In the rows, zero is written as 128.
Rotation paths and how fast each direction turns (degrees per step)
Each turn is a multiple of 5 degrees from 10 to 175, or 0.
Each row of a path follows its step; steps can be skipped.
Rotation 1:
step 0: [126 145 132 130 130 121 114 131 120 124 124 128 124 119 135 127 128 129
 133 115 139 121 130 135 133 141 128 127 118 135 122 130 125 122 133 147
 130 137 132 120 128 137 125 153 134 131 114 128 115 133 129 135 138 129
 119 129]
step 3: [135 136 143 124 132 131 123 130 121 127 124 133 117 137 118 136 126 124
 138 119 122 139 129 126 106 128 124 129 125 142 130 137 120 121 137 115
 116 124 142 116 130 131 126 123 130 131 139 111 123 132 130 119 131 131
 116 126]
step 5: [128 136 138 128 138 126 128 144 117 116 132 132 129 130 117 126 129 119
 134 126 135 132 142 145 129 123 135 141 121 122 122 113 129 120 129 128
 125 135 137 114 134 127 148 127 133 136 135 115 128 124 127 141 134 124
 122 130]
step 6: [134 135 136 131 151 125 144 119 125 138 124 133 128 132 134 122 121 122
 128 123 119 116 123 132 129 120 120 127 134 126 127 137 122 134 111 121
 129 130 124 113 135 133 149 121 123 126 130 137 135 136 124 125 130 132
 131 143]
step 7: [130 123 141 129 133 124 109 129 111 115 139 127 126 136 133 132 133 119
 142 117 129 124 132 130 129 138 116 127 123 120 120 133 134 132 116 132
 128 133 117 120 121 141 127 117 134 137 121 134 138 125 129 146 128 120
 123 120]
step 8: [128 123 146 132 124 127 126 119 126 133 127 120 119 130 119 122 131 140
 126 133 124 124 133 124 124 122 123 128 132 126 123 149 117 129 131 128
 120 144 133 117 134 128 145 131 131 134 111 122 128 149 138 130 128 140
 126 126]
step 9: [141 124 128 139 147 129 120 124 121 124 131 130 142 127 138 123 135 133
 125 130 128 128 134 114 135 133 134 113 122 124 132 127 131 145 126 135
 135 127 143 133 125 139 135 132 124 135 118 126 126 127 136 136 122 123
 106 126]
step 12: [144 145 135 129 122 128 130 139 115 126 132 133 124 133 130 137 131 115
 134 122 131 127 120 147 126 134 136 137 123 127 128 136 115 132 134 133
 121 130 122 139 120 128 125 134 118 127 118 119 119 125 132 143 127 136
 118 121]
step 13: [133 134 140 138 135 126 131 129 112 133 133 137 132 122 121 125 132 124
 134 139 134 127 129 132 134 118 134 136 128 151 129 126 120 124 126 126
 131 125 132 127 130 119 130 139 122 134 130 135 146 153 134 113 129 133
 124 131]
step 14: [150 140 132 125 151 136 125 131 119 122 119 145 130 133 111 131 123 126
 131 117 132 127 139 126 117 128 124 128 126 132 136 131 134 135 127 124
 119 118 123 130 121 133 126 126 135 121 134 135 130 120 137 139 130 132
 116 129]
step 15: [130 134 139 127 125 122 135 121 109 126 129 139 125 138 116 140 127 128
 127 141 129 132 121 128 124 127 114 132 135 129 121 126 129 122 132 120
 128 130 136 121 125 142 129 114 132 125 116 113 144 139 117 123 141 129
 127 134]
Speeds:
[126 128 129 127 131 129 130 126 127 128 130 127 127 130 128 125 125 129
 132 125 129 124 132 130 128 130 131 128 130 126 131 127 130 127 130 128
 129 123 124 128 131 130 127 128 126 130 125 122 129 133 128 127 127 129
 125 129]
0
[128 128 126 128 129 128 129 130 130 122 126 130 129 132 129 128 132 130
 131 126 126 125 131 129 128 128 126 129 127 131 125 129 129 123 129 131
 126 128 127 129 124 126 129 127 127 127 130 124 125 126 126 131 128 131
 126 125]
155
[128 124 127 128 131 125 128 125 128 128 128 126 129 130 128 128 127 131
 125 131 130 133 131 124 126 128 126 130 126 128 126 127 130 129 131 124
 124 129 131 133 129 130 128 127 128 127 128 122 127 125 128 125 128 127
 125 130]
60
[128 131 125 129 128 123 129 133 127 131 131 126 127 132 133 127 126 126
 126 126 129 130 129 131 134 130 126 128 130 128 126 127 129 128 129 128
 129 129 127 126 131 129 129 130 129 125 130 127 126 127 126 130 130 128
 130 132]
65
[127 126 128 125 131 129 128 128 128 129 125 127 130 129 127 133 127 126
 130 126 124 130 130 125 128 127 129 127 128 130 129 130 130 129 125 132
 130 125 128 131 129 129 129 127 127 130 131 128 132 127 127 131 132 131
 131 134]
90
[123 126 131 129 126 128 124 129 123 124 126 128 124 127 131 132 129 129
 124 127 128 128 126 131 128 129 126 128 129 128 130 131 127 129 129 130
 127 125 130 131 129 128 127 126 129 127 128 125 124 133 130 130 128 128
 132 129]
90
[129 127 130 129 126 126 127 131 126 127 129 128 128 129 132 126 132 127
 131 129 128 131 128 124 129 128 129 126 127 131 128 123 131 128 126 131
 130 125 130 126 127 127 127 125 130 131 129 125 129 130 128 125 131 121
 128 127]
170
Rotation 2:
step 0: [129 142 132 133 124 122 113 113 113 130 143 133 140 124 116 125 120 134
 140 135 127 112 128 123 121 123 119 131 113 143 116 105 130 129 133 130
 115 125 121 135 127 128 129 133 130 133 121 129 134 120 123 120 134 127
 131 145]
step 4: [126 147 131 124 137 115 130 123 130 123 110 134 140 117 118 131 131 126
 121 137 117 107 118 124 119 133  99 136 122 132 125 127 125 128 131 125
 132 130 133 124 124 127 132 134 117 124 134 132 116 125 120 139 138 120
 136 123]
step 6: [124 125 136 125 130 139 134 134 140 126 126 137 128 115 127 122 121 120
 133 135 131 115 120 139 135 135  99 119 131 120 120 128 144 117 138 140
 125 128 128 127 147 130 113 137 122 125 132 130 144 123 133 120 135 124
 126 129]
step 7: [109 138 119 124 106 124 134 127 140 129 128 125 138 133 137 123 121 109
 126 123 133 141 126 124 131 125 121 118 137 122 116 130 143 123 127 127
 113 144 137 125 137 136 117 129 121 130 132 124 140 130 123 130 130 119
 142 124]
step 8: [126 130 117 125 125 120 131 116 144 126 125 135 133 127 133 133 128 110
 116 138 111 130 123 128 115 140 133 116 132 127 116 136 138 129 114 139
 117 129 132 134 139 123 131 143 109 121 115 142 123 120 131 126 137 131
 130 132]
step 9: [125 137 123 126 134 125 125 130 147 132 123 130 143 125 124 135 125 124
 128 119 119 145 125 105 137 115 130 124 114 133 125 128 116 105 131 122
 122 124 128 138 132 134 131 143 109 128 123 139 125 122 126 129 137 134
 131 124]
step 10: [137 121 131 136 149 116 116 133 134 136 132 137 137 128 134 118 140 122
 136 133 135 122 128 138 119 121 125 117 117 132 129 138 121 109 132 117
 112 133 126 136 139 125 121 129 114 135 117 139 132 125 133 121 144 125
 126 118]
step 11: [127 122 129 131 130 144 128 130 123 136 135 141 140 125 129 117 126 125
 137 110 133 120 133 115 124 122 133 118 134 148 111 131 136 126 143 128
 113 125 120 136 119 135 119 123 114 130 132 125 137 122 135 122 145 124
 138 119]
step 13: [124 133 133 116 122 133 138 123 135 127 133 122 149 133 121 127 131 139
 122 113 129 133 119 132 117 129 134 129 129 128 125 112 109 138 130 147
 114 127 127 139 130 135 142 124 104 124 120 120 125 123 129 122 135 124
 123 124]
step 14: [131 140 137 127 139 127 119 122 129 128 115 137 131 133 128 124 122 144
 115 123 116 129 136 141 126 120 131 120 113 118 127 124 114 128 113 138
 121 123 132 131 125 140 118 132 118 138 132 126 126 128 117 115 137 115
 111 113]
step 16: [111 145 135 136 136 137 131 120 122 137 136 137 114 130 125 128 120 125
 127 137 128 114 129 127 122 119 122 124 123 121 131 125 135 142 130 130
 133 114 143 141 127 136 124 113 123 143 120 134 137 134 122 124 147 129
 141 124]
Speeds:
[125 130 126 129 132 127 130 130 128 128 128 126 127 127 130 128 124 126
 126 126 130 132 132 127 131 124 129 126 132 132 131 129 125 130 127 129
 127 130 132 130 127 128 125 126 128 131 128 127 126 133 126 124 127 129
 128 129]
170
[128 128 128 129 132 131 127 128 131 134 132 128 127 130 128 128 132 128
 129 126 125 128 129 131 129 128 133 129 128 129 130 124 126 131 126 130
 125 125 127 129 125 131 128 128 127 128 128 128 130 127 128 127 126 125
 131 124]
20
[129 132 124 129 128 127 126 126 128 129 127 133 127 129 129 129 126 124
 129 128 127 127 132 126 126 131 129 129 127 132 127 128 130 133 128 129
 129 128 129 123 125 129 131 128 129 126 127 125 124 128 129 129 131 128
 132 132]
95
[127 125 129 128 128 132 124 130 122 126 127 130 132 132 127 127 126 130
 129 128 129 130 130 132 128 130 131 126 126 128 126 128 126 129 126 128
 131 127 132 131 128 132 132 125 126 130 127 127 129 128 127 130 130 132
 128 128]
20
Rotation 3:
step 0: [127 130 126 127 132 136 129 126 136 134 139 121 131 140 142 116 117 119
 124 129 132 121 121 122 114 135 144 115 125 116 137 113 135 122 132 126
 117 128 139 138 134 127 133 140 145 126 125 135 129 136 127 135 143 132
 141 132]
step 3: [126 124 125 133 136 137 125 132 130 142 137 128 129 133 135 136 142 118
 120 138 126 119 142 131 126 118 132 121 126 128 130 134 114 132 144 135
 120 127 142 140 154 130 120 125 138 131 123 143 132 134 135 135 139 128
 128 133]
step 7: [134 129 130 137 126 122 130 123 146 139 137 116 132 146 135 130 117 128
 119 125 131 118 121 129 113 127 123 136 114 129 126 130 122 139 141 141
 123 124 135 141 127 139 123 117 121 137 127 137 137 131 123 121 141 142
 130 122]
step 9: [151 133 121 130 135 125 159 131 125 128 122 126 137 125 114 130 135 130
 120 132 128 131 120 132 112 131 137 128 137 127 131 128 131 134 128 132
 116 116 120 117 121 139 134 112 122 130 128 127 129 122 134 129 142 129
 127 135]
step 10: [130 127 116 116 136 139 135 126 129 123 120 117 139 130 128 139 131 114
 116 143 133 118 133 133 118 133 127 125 118 133 135 136 119 131 148 122
 131 118 126 142 117 131 124 124 123 118 134 137 125 123 126 115 145 125
 125 114]
step 11: [132 143 133 135 130 124 116 123 132 126 123 131 144 133 129 122 133 132
 117 125 121 110 120 138 121 125 121 123 121 121 137 133 119 127 125 134
 137 126 129 125 122 141 132 130 133 132 118 140 122 135 143 127 156 125
 119 118]
step 12: [143 134 128 128 116 131 141 130 129 119 116 138 129 138 125 132 119 131
 139 133 128 120 124 131 114 119 128 116 116 128 135 125 130 133 128 141
 119 119 136 119 126 131 140 136 122 122 117 130 119 130 103 132 148 129
 127 128]
step 13: [137 129 115 136 134 146 134 131 120 121 111 118 127 115 125 116 124 122
 121 136 129 118 127 133 123 123 137 133 139 130 131 128 133 137 124 127
 122 123 123 132 137 136 142 141 121 118 137 146 114 128 129 122 142 131
 138 126]
step 15: [131 135 114 130 117 129 132 123 141 138 125 129 134 133 139 133 120 117
 111 130 122 106 123 140 120 113 127 119 125 116 133 128 123 126 127 127
 126 131 124 129 125 120 133 147 141 115 124 126 131 145 119 134 131 132
 122 123]
step 16: [138 132 129 129 123 133 130 136 131 118 127 123 131 119 124 134 137 147
 121 134 121 128 130 132 113 114 135 129 146 126 125 118 127 133 133 135
 120 137 130 117 136 126 132 143 135 123 132 136 126 131 124 150 148 141
 120 127]
step 17: [135 124 117 123 141 128 146 147 137 121 135 123 139 127 119 132 142 122
 129 131 124 121 136 130 128 131 126 120 125 127 119 122 117 131 129 128
 122 130 132 141 142 128 148 132 134 125 143 131 121 137 112 125 137 132
 141 129]
Speeds:
[130 129 131 130 123 130 124 128 130 130 134 132 130 131 132 125 127 127
 125 129 130 131 126 127 129 126 127 126 130 126 131 128 128 126 127 128
 127 125 130 126 127 127 126 131 129 130 126 125 126 129 126 127 130 130
 124 127]
95
[125 132 130 128 128 129 125 125 126 128 131 129 130 128 126 129 126 133
 130 124 130 131 130 131 128 127 127 126 130 128 127 132 129 126 128 126
 126 128 131 129 127 127 130 125 126 125 130 128 127 128 129 128 120 126
 129 127]
0
[127 124 130 124 129 129 126 123 124 128 126 128 127 130 130 124 128 124
 126 130 127 126 129 131 128 123 132 127 131 129 128 126 127 129 129 130
 132 125 130 131 129 123 129 128 128 126 129 129 130 129 128 126 126 127
 129 128]
145
[129 126 128 130 127 125 128 130 127 128 132 127 126 128 132 128 132 131
 129 125 127 126 128 131 132 128 129 132 127 128 131 127 126 126 133 129
 124 128 124 130 131 125 131 129 130 125 128 128 127 128 129 130 125 132
 128 129]
25
[129 127 132 132 128 126 126 128 128 125 129 128 131 127 129 132 130 126
 131 127 126 129 132 129 125 125 123 130 127 129 126 129 129 130 125 131
 129 125 131 128 131 130 128 131 129 126 125 130 131 128 126 129 127 131
 129 125]
80
[125 125 128 125 126 130 131 128 131 127 129 123 130 132 127 131 126 123
 132 128 131 125 126 132 126 130 126 129 126 129 129 129 131 126 129 130
 127 127 130 125 130 127 131 127 129 129 130 123 128 129 126 125 127 129
 127 130]
145
Rotation 4:
step 2: [142 132 128 118 130 117 120 127 111 124 124 120 123 116 125 120 117 134
 128 124 128 142 116 131 133 129 117 134 133 132 125 126 139 128 154 123
 125 132 116 125 122 135 132 125 124 110 130 134 134 113 130 141 122 131
 120 137]
step 3: [133 126 124 131 123 140 122 119 130 135 123 137 127 121 130 135 133 125
 143 112 116 145 127 122 129 125 133 139 132 132 117 110 124 127 129 125
 134 127 134 119 117 116 140 116 121 117 121 145 122 117 139 124 128 139
 116 129]
step 5: [148 140 123 132 119 135 130 131 121 121 116 121 117 139 114 131 124 130
 131 125 137 136 131 138 137 123 127 136 127 111 128 128 132 133 136 136
 118 128 117 130 130 116 140 116 135 111 117 140 128 136 119 126 132 118
 127 124]
step 6: [129 138 118 126 131 135 126 120 126 124 128 120 130 114 127 112 124 119
 134 123 125 127 127 137 132 112 131 121 144 127 126 133 120 119 143 121
 136 122 124 117 139 130 134 120 118 110 123 143 124 119 114 140 122 135
 118 122]
step 7: [137 126 133 121 118 137 122 122 114 133 116 130 125 109 126 126 129 124
 122 124 132 133 120 129 130 146 125 139 140 148 135 116 123 120 133 119
 114 135 131 120 128 123 139 136 122 108 121 137 130 125 131 122 134 134
 126 129]
step 8: [147 135 140 135 115 125 129 125 127 133 127 130 129 127 118 122 126 113
 130 120 114 135 123 124 129 119 130 134 127 131 124 121 140 132 137 125
 129 117 113 133 113 128 131 115 126 117 135 140 138 115 138 128 142 129
 122 144]
step 10: [137 132 124 120 115 147 129 127 115 133 129 124 119 128 133 112 122 136
 138 125 132 130 131 111 134 134 125 131 138 120 111 122 118 141 136 124
 125 124 114 126 136 117 126 126 127 115 118 143 130 126 115 133 125 124
 120 121]
step 12: [138 130 127 132 111 138 137 118 135 130 131 127 139 118 113 127 130 120
 132 113 127 119 114 133 129 125 138 122 138 129 133 127 130 119 142 133
 108 129 127 121 124 128 146 125 120 109 131 140 134 119 125 128 127 134
 127 125]
step 15: [135 136 139 119 124 129 125 136 133 134 120 127 133 116 131 129 126 121
 146 108 130 138 128 122 127 128 140 137 147 129 121 116 124 134 116 129
 129 114 121 134 134 122 136 125 113 112 126 137 126 133 115 127 128 119
 121 128]
step 16: [146 140 118 136 113 132 128 117 121 124 133 118 122 130 114 115 130 118
 135 127 130 125 137 123 132 135 125 142 135 118 139 120 125 139 132 124
 116 129 127 123 135 118 145 119 131 116 123 128 142 126 117 130 138 125
 132 125]
step 17: [137 142 127 127 120 136 119 127 110 121 122 124 127 118 118 126 124 122
 121 120 131 120 123 148 131 109 128 133 132 118 120 133 129 124 141 130
 126 134 122 120 118 125 126 130 122 113 124 141 129 117 123 142 117 127
 116 134]
Speeds:
[126 132 130 124 130 127 126 127 129 134 130 127 130 128 124 125 126 122
 130 127 131 127 127 129 129 125 127 127 127 130 124 129 128 128 126 124
 130 127 126 130 124 127 125 129 128 130 129 128 127 129 126 130 128 128
 129 125]
160
[127 124 126 127 128 127 128 129 127 131 131 125 132 127 132 129 127 129
 126 129 128 124 127 127 132 134 129 128 131 129 125 125 125 126 125 126
 124 128 128 129 128 129 128 126 129 126 129 129 129 131 123 128 131 130
 128 127]
125
[126 128 127 125 128 134 127 127 128 132 131 126 128 129 128 126 131 129
 128 125 128 125 130 123 126 128 127 130 127 129 134 128 125 129 128 126
 129 129 128 127 132 128 130 131 123 129 126 128 127 125 128 125 129 129
 130 125]
120
[128 129 124 128 127 125 125 127 130 129 126 128 130 129 125 132 129 128
 128 126 129 131 128 130 132 132 129 126 128 131 127 131 127 132 133 125
 124 131 128 127 128 127 128 132 129 133 126 128 130 126 126 123 127 126
 128 127]
155
[130 128 130 127 122 125 129 126 131 126 128 130 128 125 132 129 125 125
 128 126 125 128 131 128 126 130 130 129 128 131 127 129 132 128 124 127
 127 126 126 128 128 126 128 130 128 129 124 129 126 129 128 125 128 133
 132 127]
95
[127 126 128 128 131 131 130 128 130 128 126 125 131 127 127 128 130 129
 127 128 127 131 130 128 131 127 129 129 126 127 128 132 132 123 123 125
 127 130 126 126 126 126 129 125 125 132 126 130 129 125 126 132 127 126
 128 131]
125
Rotation 5:
step 0: [123 127 128 119 143 125 128 120 136 120 138 135 133 129 119 132 136 129
 125 125 136 135 135 142 114 120 124 125 119 137 134 141 115 143 119 127
 135 120 138 120 122 137 127 131 129 143 141 135 121 125 133 117 123 123
 123 123]
step 1: [139 129 127 127 120 129 122 129 112 136 118 123 117 140 128 140 115 130
 137 133 129 140 134 130 132 117 118 126 135 136 139 132 122 135 133 138
 132 132 126 126 139 127 143 120 136 113 136 126 130 128 122 114 125 115
 130 128]
step 5: [138 130 131 122 122 126 127 107 136 132 124 140 125 131 132 129 122 147
 126 135 128 124 127 120 122 138 123 130 124 140 131 136 133 123 137 115
 134 116 125 122 149 127 133 131 133 127 134 137 115 139 132 124 113 127
 127 130]
step 7: [131 117 131 138 149 122 121 137 124 119 121 126 131 123 131 117 130 125
 128 123 119 130 119 135 123 128 130 126 123 132 112 119 120 121 123 151
 123 124 130 121 122 135 122 134 135 130 124 134 135 144 116 115 121 126
 128 128]
step 8: [129 110 142 130 125 139 124 131 113 127 118 128 132 113 130 132 131 129
 124 118 140 127 142 122 125 117 135 124 123 132 136 129 121 139 120 120
 141 127 131 129 127 136 117 118 138 134 137 126 132 124 140 125 132 128
 133 114]
step 10: [113 143 122 127 128 127 131 132 140 125 128 119 131 127 125 133 127 130
 146 126 135 124 134 134 120 147 134 131 123 135 130 136 134 124 134 114
 121 134 118 113 129 130 113 135 115 122 125 136 135 127 127 114 127 132
 126 135]
step 11: [128 116 120 120 128 117 121 122 122 119 134 111 127 131 125 141 113 131
 121 135 118 132 107 129 112 135 133 131 146 129 119 121 133 130 121 128
 127 132 128 127 120 128 126 133 129 136 129 127 127 127 126 119 138 120
 132 117]
step 12: [123 130 141 131 127 121 126 139 138 120 129 134 130 120 130 127 132 130
 118 133 140 116 123 128 125 111 116 123 137 130 117 128 124 141 141 137
 144 120 127 132 136 114 126 137 147 130 132 131 133 130 137 125 131 122
 132 129]
step 13: [131 133 125 137 132 123 128 119 128 145 128 132 132 139 138 116 134 132
 128 125 133 128 118 120 130 117 141 116 129 141 153 127 130 140 127 124
 132 120 135 114 126 134 136 127 133 129 133 131 119 126 128 128 117 137
 130 136]
step 16: [122 119 137 122 120 138 118 128 133 133 117 117 120 138 138 145 138 130
 119 130 132 118 131 127 117 125 117 120 121 119 132 130 129 129 125 127
 130 139 139 125 129 118 137 125 131 124 135 143 134 123 137 127 138 118
 123 113]
step 17: [138 138 123 135 125 112 117 122 145 122 139 120 124 128 122 128 128 125
 136 127 123 136 141 122 128 122 129 115 132 132 125 133 123 130 140 128
 126 123 130 121 119 128 132 135 138 113 143 140 130 142 122 138 125 140
 124 125]
Speeds:
[132 127 125 130 127 124 129 134 129 126 129 129 127 128 127 125 128 127
 128 128 129 130 130 130 130 127 126 129 129 126 124 128 125 128 130 130
 128 126 127 127 131 122 128 131 128 126 124 129 130 129 128 127 126 133
 126 128]
140
[131 128 131 127 122 128 129 123 123 125 128 129 132 125 128 126 127 126
 123 131 124 131 129 128 125 130 131 128 128 128 126 128 126 129 133 127
 131 127 125 130 127 128 125 126 126 125 128 130 129 127 129 130 127 128
 129 128]
115
[130 126 128 127 124 124 129 128 128 130 125 132 129 128 134 132 127 132
 128 130 130 126 131 127 125 126 125 129 125 126 127 128 127 130 128 129
 127 127 127 129 128 126 131 124 133 129 132 126 126 126 128 126 131 130
 126 130]
95
[125 126 130 129 131 129 129 132 126 123 129 130 126 128 131 129 128 129
 128 131 127 130 128 124 122 130 127 128 129 128 126 124 131 128 126 130
 130 129 128 128 124 128 127 129 125 132 125 126 131 127 127 129 128 127
 123 128]
90
[129 124 131 123 126 131 129 129 125 126 125 127 127 129 129 125 128 128
 128 125 131 132 130 131 130 126 127 126 124 128 132 130 127 127 128 132
 127 130 130 126 126 130 127 126 127 127 126 124 133 128 126 127 127 129
 129 128]
55
[128 130 127 128 129 131 131 125 126 126 131 129 123 131 129 128 129 124
 132 129 128 131 130 125 128 129 129 134 127 130 131 131 128 128 129 128
 131 127 128 126 132 125 128 128 128 128 133 126 126 129 125 127 129 131
 129 130]
85
